Turns, then the turns between two rows, first turn first; the first pair answered:
turn j747:
[ 25  22   3  -6  28  -8  28   9  -2  16 -14  24 -15 -10   5  15 -30 -14
  30   6   5] |-> [  5  10  -5   6  17   8  35   9  -5  25 -21  14 -17 -30   4  15 -24 -25
  30  12   7]
[ -8  -4 -14   2  -6  14  11  -7  -2   0 -14   0   4 -16   0  -6  -3 -14
  10   4   6] |-> [ -2  -8  -4   1 -14  12  10 -11  -1  -2 -11 -14  11 -12   9  -7   3 -10
   7  -6   6]
[  8   3   6 -10   5  -6  -9  -5  -5 -11   3   5  -3  -1 -11  -1  13  -9
  15  -2 -12] |-> [  4   3   3  -8   6  -3  -7  -4  -8 -10   1   8  -4  -5 -14  -1  13 -12
  15   3 -10]
turn j58:
[-25 -15   1  14 -17  14   2   2  -4   7  -8 -14   3  -3  -3   7  12   1
  -4   3  -3] |-> [-25 -16   2  12 -19  13   0   3  -3   7  -7 -14   4  -1  -2   4  11   4
  -7   3   0]
[  6  -2   1   2  -1   1  -8  -8  -6  -8  -1  -8   5   2  -5  13  21  -7
   7 -13  -8] |-> [ -2  -3  -5   8   4   3  -1  -7  -8  -2  -5  -4  -1  -7  -7  17  15 -14
  14  -5  -7]
[ 14  -5  14 -11 -20   4  -4   9   6  -3  -2 -20  19  21  12 -28   2  10
 -22  -5   8] |-> [ 23  -4  21 -10 -12   2  -4   2  -1  -9  -6 -25  22  19  12 -11  17   1
  -7 -19  -1]
[ -1   1  -8   4   3   5  -7   8  -1 -33 -10  22   2  11 -11 -16   9  -2
  -8   1   9] |-> [  2   1  -7   4   5   5  -8   7  -1 -33 -10  21   3  11  -9 -13  10  -3
  -6  -3   7]
turn j525:
[ 15 -11   8  12  21 -26 -21   0  13   3  26   7  -6   9   6  18  -5  -2
  22 -13  -9] |-> [ 12  -7   2   8  24 -25 -27   2  11  -2  24  19  -9  11  -2  15  -4  -4
  19  -8 -12]
[  5  17   0 -11  10   4  20   3  -1  -1 -11  11   2  -1  10  -6 -15   1
  -5   1  18] |-> [  5  13   3  -8   8  -1  21   3   2   3  -5   4   3   0  16  -7 -17   5
  -6   0  20]
[ -7 -13  -3  -8 -13  10 -10   3   2  -7   5   1   2   7  -3 -11  -1   3
 -18  -2   8] |-> [ -5  -7  -7 -13  -9  14  -5  -2  -5 -13  -5   8   3   4  -6  -4   5  -6
 -12  -3   5]
turn j332:
[ -1 -19  -5  13  -5   2   6  -2   3 -12   0 -15  -4 -14  11  22   7 -28
   0 -13   3] |-> [-12 -23  -8  14 -14   6   4   2   7  -7   1 -13  -5 -15  11  12   4 -25
 -11  -5   6]
[ 10  13   6   4   7  -9  15   5  -9   8  -7   6  -5  -4  -7  11 -14  -8
   7   4   8] |-> [ 11  10  10   7   6  -7  16   1 -11   8  -6  -1  -2  -5  -5  15  -8 -11
  11  -1   6]
[ 17  -1  19  -1   4 -20 -18   0   6  -7  21 -15   3  22  -2  -3  -1  13
   1 -19  -7] |-> [ 12  -5  20   1  -2 -15 -17  -1   6  -5  20 -21   5  21   1  -5   2  11
  -1 -20  -7]
turn j46:
[-4 -2  4  1 -3 -9 -4 -1  7 -2 12  1  1  7 -3 -5 -3  5 -9  8 -1] |-> [-8 -1  0  6  2 -7  5  2  5  2  8  4 -4 -2 -5  0 -9 -2 -3 14  1]
[  1   5   5  -1  -9  14 -19   9  12  14  15  -5 -12  20  16 -22 -14  24
 -15   5   9] |-> [-10   4  -6  13   6  16   1  14   8  26   5   2 -23  -1  14  -9 -27  10
   3  18  14]
[ -1   4  -2   6  16 -14 -26   9  -2   1  16   7 -11   5 -16   7   2   7
  14  -4 -19] |-> [ -4  10 -10  -2  14  -7 -26  11  -4  -4  10  19 -13   7 -22  -1  -1   7
   4   4 -16]
Then:
Between the rows of a pair lie 2 to 3 turns.
[ 15  -1  15   1  11 -11  16  -3   5  -3   5 -19   5   9  13   7  -9  -6
   9 -25  10] |-> [ 15   6   7  -1  24 -13  20   3   3  -3   1   0  -4   6   4   9 -19  -9
  15 -15  10]  j747 then j58
[-13 -20  -1  29  -5   9  -2  -6  -4  24   2 -23 -12 -10   3  15  -9  14
   7   7  12] |-> [-13 -13  -6  22  -4   6  -7   1   1  23   7 -11 -16  -2  -3  -1 -22  25
  -7  18  16]  j58 then j332
[ 12   3   3   4   7 -10  -9  -1   1  -4   3 -10   4   2   2   6  22  -2
  21 -11 -24] |-> [-17  -1 -15  -1 -15  13  -5   9   0  -1 -10   4  -1  -8  -5 -21  15  -5
  -6  14  -9]  j332 then j332 then j46
[ -6  -6  -1  -4 -15   8 -24  -2  -6 -17  -3  -5   8   8 -13  -5  35 -11
  -9  -9 -16] |-> [-25 -11 -16  14   0  11   2   6  -9   2 -12   3  -6 -19 -15   8  17 -27
  10  10  -9]  j332 then j46
[ -5   2  -5   2   0   4   7  16   3  24   1  -6  -1  -6   4  -8 -25   5
 -12  10  22] |-> [  0   6  -4   0   2   0   6  17   3  22   3  -3   1  -1   4  -7 -29   7
 -12  10  22]  j747 then j332
[ -9 -11  -4   6  -9   9   6  -7  -7   3  -7  -9  -1  -9   0   6  15 -12
   6  -6  -3] |-> [ -9 -16   1  13 -12  -2  -3  -2   4  11  11 -17  -4  -3   3  -3   5   3
   0  -2  -3]  j747 then j58 then j525
[ -3   6  -7  -1  -3  11  -7   4  -7 -14  -4   7  -5 -10  -2  -3   3 -14
   2  -9 -16] |-> [-11  -4  -3   8 -15  11  -5   6   1  -3   6 -11  -2 -11   8 -13  -3  -3
  -6  -7  -9]  j525 then j332 then j525
[ 18  34  19 -29  -2  16  25   5 -14   7 -22   0  26  -1  22  -4  -3   5
   1 -15  15] |-> [ 27  35  27 -25   7   4  20   4 -11   9 -13  -6  27   4  23   4  -3  10
   9 -23   7]  j46 then j747 then j46
[ 12   2  16   7   7  -9  -1  -7   3  -2   8  -6  11   1  -2  13   9   3
   4 -19   2] |-> [  5  16   0  -7   8   2   6   2   0  -5  -6  23   4   1 -14  -3  -5   1
  -7   1  13]  j332 then j747 then j46
[ -4  10   0  13  -2  -2  30  11   1   9   2  18   5 -11 -14  29  11 -34
  30 -20   0] |-> [  4   1  15  21 -10 -21  23  11  20  24  29  -7  10   1   4  18  -4  -8
  20 -25   4]  j525 then j747
[ -2  -9  -6   7 -11  -4   5   6   1   6  -5  10  -3  19   3 -17 -17  -5
 -12  28   8] |-> [  3  -6  -9   9   6  -3   5  -1 -14  -4 -17  17  -5  12  -7   9  -2 -25
  12  18  -4]  j46 then j525 then j525
[  3   2   2  -6  -6  -5  -8   6   3   0  12   8  -3  13  -4 -10  -9  14
 -11   4   2] |-> [ 1 -7  5  7  4 -4  2 -2 -6  4  5 -7 -3 -2 -2 17  8 -6 17 -9 -8]  j525 then j747 then j46
[  7   1  -4  -5  16  -2 -12   1  -3   0  10  14  -6   4 -10  10  11  -9
  -1   6 -12] |-> [ -5  -9  -6   6  12   7   8   0  -4  14   4   0  -4 -12  -2  13   6 -17
   6   9  -2]  j747 then j525 then j58
[ -1  -9   5   8   9 -16  -9  -4   0  -1   5  -9  -6   1  -2  15   9   0
  13  -9 -14] |-> [  2  -9   6   7  12 -20 -12  -3   1  -1   8  -5  -8   4  -4  12   4   3
  13  -6 -13]  j747 then j525
[ 18   0   5  -9 -17  -6 -19 -16   8   1   3 -14  20   3  18  -4  30   6
 -14 -19  10] |-> [ -5   2 -24   9  15  -1   3  -2  -3  16 -14  19  -6 -29  -5  19  12 -23
  17  10   8]  j525 then j525 then j46
[-22 -39  -1  14   3   1   3  10  15  11   2 -30  -7   2  12 -10   0 -14
   7   4   5] |-> [-26 -34 -12   8   5  11  10  14  11  10  -8 -13 -11  -2   6 -16  -6 -19
   4  17  12]  j46 then j46
[  7   0  -7  -8   3   7  20   8  10   5  -4  11   2 -10  14 -10 -21  -6
 -24  20  25] |-> [  8  -9   0   9  11  -3  25   4  11  15   3  -9   1 -19  20   8 -20  -9
  -6  12  22]  j46 then j46 then j46
[ -4  17  -5   8  18  -4  17   9  -6   4 -16  25  -3 -13 -12  -8 -24  -8
  12  25   8] |-> [ 15   0  24  24  14 -26  -4  -3   0   3  10 -17   9   0   0  10  -2   4
  27 -11 -11]  j46 then j58
[ -7   1 -14   2  10   8  17  19 -17   0 -23   2 -16 -24   9  12   9  -9
  13   0  -4] |-> [-15  -7 -12   8  -1   6  19  24  -5  14  -8  -9 -16 -24  20  -4  -8   6
  -3   9   7]  j58 then j525 then j525
